In the rows, 128 means zero.
A single turn carries every row of the set below to another of its rows. Some are shown first; where does it send the rows asked next?
z928: [136 114 106 130 101 145 123  85 122 141 113  91 148 170 157 172 134 144
 144 123 141 142 109 107 117 164 124 116 155 151 150  95 122 143 116 100
 112 114 111 112 146 135 122 106 127 119 100 129  97 133 132 142]
z764: [154 143  96 118 127 135  99  96 138 152 134 105 154 152 128 132 131 112
 131 123 121 127 128 118 132 124 114 129 160 147 129  91 178 137 111 145
 109  95 117 128 153 127 129 112 164 109 119 117 123 135 123 114]
z8: [141 146 120 131 104 166  90  83 138 142 106 101 131 117 128 145 134 138
 137 129 138  81 118  92 133 119 154 111 115 165 164 128 148 122 142 124
 161 104 114 137 126 146 101  95 135 143 142 126 108 108 151 121]
z130: [109 152 107 131 110 153 105 119 138 161  98 103 157 116 133 149 138 126
 117 145 108 135 136 148 131 125 119 141 158 141 145 104 156 156 130 122
 135 126 116 151 126 147  83 124 153 126 140 134 119  90 101 125]
z191: [128 122 108 131 103 126  93 100 146 123 143 102 147 163 157 135 131 128
 158 163 106 146 118  96 111 119 120 100 143 131 161  97 140 126 111 131
 133  97 111 126 174 113 127  97 139 140 118 147 107 129 132 135]
z365: [116 118 105 135  98 152 127 109 117 127 125 104 136 128 110 125 135 126
 133 113 148  86 108  96 140 135 130 133 157 159 158 115 121 129 128 132
 137 121  97 139 144 122 115 123 134 129 153 125 117 108 172 134]
z999: [132 149 108 135 103 147  96  94 147 105 113 111 159 123 117 157 134 108
 141 126 141 111 109  99 151 108 153 102 105 139 152 111 140 165 115 118
 151 111 125 140 150 136 110 118 123 152 158 123 102 124 144 139]
z319: [156 154 126 145 125 129 118  85 124 135 132  82 152 156 146 122 133 140
 144 153 131 148 113 113 125 128 135  99 162 144 134  96 148 114 133 128
 144  97 125 115 151 141 132 101 146 127 120 125 127 147 106 138]
z941: [126 149 108 141 105 132 134 115 126 161 110  98 172 114 124 158 136 117
 111 157 115 133 120 141 130 131 123 132 165 136 139 121 162 147 126 142
 135 119 121 171 131 154 106 122 151 126 132 125 114  91 118 122]
z809: [124 116 112 151 110 159 105  93 133 107 118  74 165 129 131 165 144 130
 162 134 147 107 107  97 155 127 141 124 118 128 128 118 135 167 139 126
 160 113  98 136 153 136 109 123 132 148 159 109 109 114 141 140]
z652: [123 112 111 135 110 171 107  93 128 119 126  78 155 124 122 158 132 136
 145 121 156  90 102  82 157 134 144 111 124 136 141 125 131 143 129 128
 162 124 104 140 141 136 116 118 137 149 145 111 108 114 147 145]
z519: [161 147 117 140 118 161 108 104 132 142 106 108 147 147 124 132 141 124
 109 131 120  94 121 115 123 112 110 139 161 166 179 135 145 148 150 139
 158 108 103 159 135 138  97 107 140 137 149 128 124 116 153 118]
z74: [159 138 115 132 103 150 107  74 138 154 127  92 152 167 162 165 126 151
 145 130 132 139 110 116 118 156 143 107 131 166 152 106 115 143 132 101
 134 114 126 129 139 132 113 107 121 132  99 121 108 145 123 141]
z564: [143 134 105 122 107 130 109  93 114 137 129  76 129 143 140 119 147 138
 139 137 129 140 115 113 119 138 138 110 159 143 136  79 168 129 117 127
 113  99 104  96 158 137 128 100 140 115 131 121 119 144  99 132]
z955: [119 155 110 141  89 133 122 110 131 167 112  92 155 109 125 139 139 118
 118 142 122 136 116 145 130 126 129 143 163 152 144 113 166 165 147 122
 127 117 110 158 125 161 100 120 144 125 138 112 124  91 104 122]
z994: [136 136 120 114  69 156 109  99 130 152 129 114 135 158 159 154 111 129
 135 159 106 136 110 116 105 140 114 121 148 177 143 105 122 157 129 116
 128 133 116 132 122 135 128 102 120 124 120 149 113 102 123 111]
z86: [166 149 105 121  94 155  94  87 134 152 129 103 153 199 150 158 130 128
 137 125 116 129 117 109 123 144 119 109 130 173 147 101 127 158 132 116
 133 117 123 140 141 132 113 104 123 124 102 128 125 137 134 121]
z245: [136 140 107 142  66 134 106 103 136 109 120 108 161 155 144 159 159 114
 144 160 121 118 107  94 129 107 107 126 118 114 136 117 153 169 134 136
 132 109 115 155 174 139 119 103 134 147 133 109 105 122 125 119]
z264: [109 152 102 138 109 140 100 121 142 159 124 101 161  99 141 151 130 124
 127 157 104 141 136 139 128 133 123 133 162 148 142 117 158 148 132 127
 135 113 117 164 128 143 100 131 148 138 126 133 120  81 121 129]
z827: [120 117 110 141  86 124 113 109 138 101 112 102 159 137 153 165 151 125
 160 150 119 131 122 100 134 114 117 120 143 119 161 104 141 174 121 128
 133 109  96 141 179 129 118 117 128 159 140 124  97 123 125 142]
z958: [104 130 111 136 117 158 121  97 136 153 107  89 124 125 137 137 136 141
 103 130 153 104 112 111 130 144 128 123 145 137 177 128 138 110 105 119
 138 117 112 148 140 138 109 111 149 119 143 124  94  94 132 145]
z186: [121 129 111 128  92 162 106 104 136 106 102 115 133 145 113 150 118 130
 134 115 129  75 124  95 146 100 138 125 124 148 138 119 135 148 149 124
 150 103 104 136 136 130 117 107 121 141 140 110 125 119 147 142]
z465: [118 121 102 146  84 156 120 103 126 105 116 102 152 127 103 142 137 132
 130 123 151  83 107  80 148 121 130 122 148 141 142 114 123 148 138 129
 140 128 100 124 135 118 106 117 124 139 142 114 122 126 157 137]
z504: [137 123 112 129  87 166 122 103 113 145 120 100 144 161 151 162 137 127
 145 151 104 136 109 119 104 149 105 131 156 160 134 103 109 156 138 108
 141 134 116 125 132 138 119 101 138 119 113 160 108  99 127 118]
z93: [131 138 110 128 103 163  90  91 138 116 113 109 145 119 115 159 126 123
 136 120 141  91 114  84 146 113 154  96 108 150 155 118 143 142 127 119
 160 111 121 138 133 143 110 104 130 150 141 122 107 117 151 139]
z855: [132 130 100 124 123 120 111  95 128 148 118  77 144 129 137 126 130 142
 148 134 124 137 145 114 127 140 133 109 173 151 135  80 165 135 112 128
 109  91  99 103 151 136 122 112 149 120 116 116 127 121 119 133]
z883: [124 151 110 139 106 143 129 117 125 159 109  93 171 115 132 156 134 119
 113 159 114 135 119 143 128 130 120 132 166 143 132 120 159 144 122 137
 135 121 127 166 131 155 104 123 145 131 138 127 119  88 116 125]
z446: [144 131 111 124  92 168 115  98 120 145 141  98 141 138 166 164 137 113
 155 143 116 142  99 124 113 153 132 138 153 164 150 108 116 153 135  93
 133 133 127 135 133 141 113 122 132 121 114 158  97 119 124 123]
z811: [117 120  92 128 108 143 120 121 119 138 131  93 126 137 129 121 142 114
 120 117 129 106 113 115 136 144 122 138 165 164 179 123 148 144 120 127
 134 112  90 160 149 134 107 124 136 128 151 123 123  93 166 137]
z602: [154 143 119 130  81 143 108  89 124 136 139  79 143 165 144 113 160 118
 146 139 130 141  86 108 113 116 132 125 135 139 152  94 136 150 138 104
 126 112 122 119 169 140 106 100 132 131 142 119 115 159 102 123]
z625: [152 150 105 139 129 135  87 102 128 135 154 100 161 166 140 113 132 125
 149 144 107 152 126 113 119 134 138 109 143 148 139  83 154 118 144 135
 150 101 116 133 156 125 120 109 144 121 118 124 130 147 129 125]
z397: [113 140 107 131  83 146 106 106 144 102 100 102 142 149 120 147 119 124
 139 130 128  86 125 103 148 103 140 124 104 138 127 112 138 154 134 125
 146 101 108 141 155 124 125 116 112 142 148 102 122 108 128 142]
z675: [139 151 118 141 105 152  96  91 135 157 107  89 131 116 143 131 135 154
 118 148 129  99 125 114 110 135 140 125 126 153 171 139 146 118 156 116
 154 100 104 146 124 154  91 100 135 139 136 108 110 104 140 129]
z813: [157 157 101 138 125 137  99  96 134 162 149  93 167 155 124 116 135 119
 145 128 114 144 123 126 128 135 144 122 136 154 130  89 164 128 147 126
 137 100 123 137 141 139 106 110 153 115 113 102 137 139 129 117]
z566: [157 130 119 123  92 133 119  98 120 129 143  85 158 182 157 133 133 110
 150 158 119 136  90  97 115 118 121 115 142 134 143 112 153 127 116 134
 129 100 121 146 177 140 137 101 128 138 134 119 115 139 119 126]
z736: [112 157 109 133 108 143 105 112 141 166  96 102 154 114 128 146 143 129
 117 139 112 133 139 144 135 125 123 134 155 139 154 102 155 161 133 124
 139 124 111 154 127 146  84 124 157 123 134 135 120  93  99 124]
z489: [121 151 114 150  62 142 106  98 147 125 129  95 154 158 137 141 157 122
 138 153 127 126  99 110 136 111 137 116  93 128 146 106 136 164 135 120
 148 124 126 157 167 136 107 103 124 144 136 101 113 127 101 131]
z986: [124 123 115 132 106 148  90  96 145 133 126  88 128 173 154 124 153 143
 158 139 112 143 121 112 115 115 124 122 132 125 157  85 124 144 134 107
 141 106 105 108 169 118 101  95 147 132 132 140 112 143 103 138]
z501: [113 137  97 164  77 146 109  95 144  97 105  98 165 130 110 148 148 129
 136 147 149  94 111  82 142 112 124 118 132 129 135 113 131 156 133 133
 136 121 104 119 143 114 109 116 121 138 140 118 114 117 144 126]
z906: [140 124  94 124  87 149 101  95 127 136 128 106 139 188 150 162 134 120
 141 115 129 135 110  96 120 149 103 122 156 170 145  94 137 162 126 113
 108 109 109 129 151 130 133 105 126 113 101 129 120 122 143 126]
z194: [139 136 123 132 103 163 113 101 128 124 103 118 129 147 114 139 131 127
 135 115 127  76 122 102 137 103 128 135 148 170 153 120 136 140 153 135
 153  98 101 145 135 133 109 100 130 136 155 125 127 114 166 123]
z22: [118 154 108 139  89 141 116 116 131 164 114  90 156 104 132 141 139 121
 116 147 117 137 114 147 128 127 126 144 165 157 140 113 163 161 142 120
 123 120 117 153 124 157  96 121 140 131 141 114 125  90 106 123]
z755: [143 139 124 101  87 165 116  97 123 154 124 108 139 162 175 167 114 118
 144 150 112 132 108 126 120 145 133 129 138 160 147 108 127 142 116 105
 131 136 129 143 126 143 111 120 124 118 126 147 106 119 115 114]
z338: [144 137  96 118 124 138  84 101 136 139 141 104 137 169 139 119 141 118
 140 124 118 139 117 116 131 126 115 127 148 140 140  81 168 134 124 133
 127 109 105 109 161 118 131 107 163 112 129 129 120 144 113 125]
z197: [106 132 119 149  85 130 118 102 146 120 112  93 157 144 145 145 149 132
 152 147 125 138 112 119 143 114 141 109 116 124 170  96 122 169 120 109
 150 130 113 140 172 125 103 116 127 155 147 120 104 129 102 154]
z364: [111 148 103 135 107 129 105 116 144 162 124 101 158  98 139 150 129 129
 126 153 106 137 140 142 131 135 128 131 159 142 148 117 157 152 134 132
 135 110 110 167 131 142 101 132 154 134 122 131 117  84 122 128]
z188: [140 152 122 156 137 138 121  82 141 159 117  80 163 143 128 120 132 145
 140 134 134 149 130 123 127 128 141 107 164 154 141  83 140 125 132 119
 142 102 124 115 141 138 113 106 158 119 112 121 130 134 104 137]
z856: [117 119 113 135 114 170 109  90 130 146 116  82 136 119 127 141 133 142
 137 123 159  84 105  93 141 145 145 121 126 145 156 126 128 112 120 127
 155 123 107 142 143 132 115 119 149 132 146 122  97 100 144 137]

z130 -> z22
z764 -> z855
z397 -> z501
Where do these go?
z319 -> z625
z504 -> z446
z827 -> z197
z958 -> z675
z186 -> z465
z566 -> z191
z941 -> z364
z906 -> z928
z194 -> z365

